The rows below fall into families. The same turns and mirrors carry the whole set onto itself and the rows of a family onto each other. For each named row, which other rows are in its family? Write them in the order they are listed.
These 36 rows form 6 families of 6 rows each.
J186: [-29  18  -5  -8 -12 -16  -5  -7 -26   3 -19  30  27]
J305: [ -7  24   5   1 -24 -20  21  12 -13 -26 -15  -6  -6]
J997: [  2  14   0  -8  -9 -22  -3  26  -7 -39 -11  10  -5]
J689: [ -6  17  -8  -4 -26 -26   9  17 -15 -37 -15   9 -11]
J486: [-23 -20  23  -4 -28  -7 -10 -17  16  -4 -12  17   6]
J864: [-21   0  29   6 -18   3  -9 -13  12   7 -21   1   0]
J971: [-24  10  -2  -5   1 -19 -13  -6 -15   6 -19  45  20]
J477: [-40 -12 -10 -16 -15 -19 -19   6  -7  -6 -24  22  15]
J835: [ -5  12   4  -6 -34 -22   9  -6 -23 -21  -1  39  20]
J604: [-20  -9   4 -12  -6  -7 -36  15   1 -12 -21  22  11]
J521: [  1  20  17   8   7 -23   8   2   7 -15 -16   6 -21]
J854: [ -5   8   5  -6 -36 -29  24  -6  -9 -30   0  23   8]
J381: [ -5  -6  19   2 -28   3 -13  -1  27 -11 -16  24  -5]
J129: [-21  -8  24   4 -27   6 -10  -3  18   7 -14   9   2]
J425: [ -8  20  -1  -2 -38 -18  23   8 -16 -18   0  25  14]
J154: [-33 -13   3  -7 -20  -3 -32   3   1  -2 -28  16   2]
J133: [-10  19  22   7  -2 -12   6  -3   5  -9 -21 -12 -15]
J929: [-24  24  -8  -7 -11 -17  -2 -18 -21   0 -11  37  20]
J333: [-21  10  -5   1   3 -21  -6 -13 -21   5  -7  42  14]
J910: [  0  12  -3  -5 -38 -14   8   5  -2 -27  -5  43  12]
J800: [-10  27   0  -2 -30 -21  22  -3 -25 -16  -8  23  18]
J54: [-11  16  -3 -11  -2 -17 -19 -19  -9 -12 -14  46  14]
J951: [ -6  20   4  -3 -12 -24   8  17 -14 -30  -8 -10  -9]
J846: [ -7  -9  35   6 -21  -3 -10 -13  16  -8 -12   9  -8]
J241: [  5  19  16   0   5 -16  -7 -15  12 -24 -15  14 -18]
J169: [ -6   5   1   2 -38 -18  16  -5 -22 -19   7  32  10]
J330: [ -8  20  19   6  -1 -10   3 -16  12  -7 -14  -3 -20]
J73: [-36 -15  -6  -3 -14  -6 -28   7 -10  -1 -20  14   2]
J181: [-14 -17  25  10 -28   1  -8 -13  10  -2  -4  11  -7]
J657: [-19  14  -4  -9   2 -35   7 -11 -14  -8 -10  39  20]
J694: [-11   9 -10   2 -16 -24   7  19 -17 -30  -9  -1 -17]
J246: [-36  -3   2 -12 -11  -6 -29   4 -13   3 -19  13  19]
J34: [-12   4  22   3  12 -23   2 -13  18  -6 -16   6 -13]
J297: [-13   5  -1  -6 -14 -29   9  15   2 -31 -17  -6 -17]
J794: [ -3  13  16  13  11 -19   5  -8   3  -7  -8   6 -22]
J313: [-37  -3   7  -5 -22   0 -21  -2  -7   8 -26  14  19]

The rest of the family of J313: J186, J305, J864, J133, J800
The rest of the family of J951: J129, J425, J929, J330, J246
The rest of the family of J297: J486, J477, J854, J657, J34
The rest of the family of J794: J333, J169, J73, J181, J694
The rest of the family of J521: J689, J971, J835, J154, J846

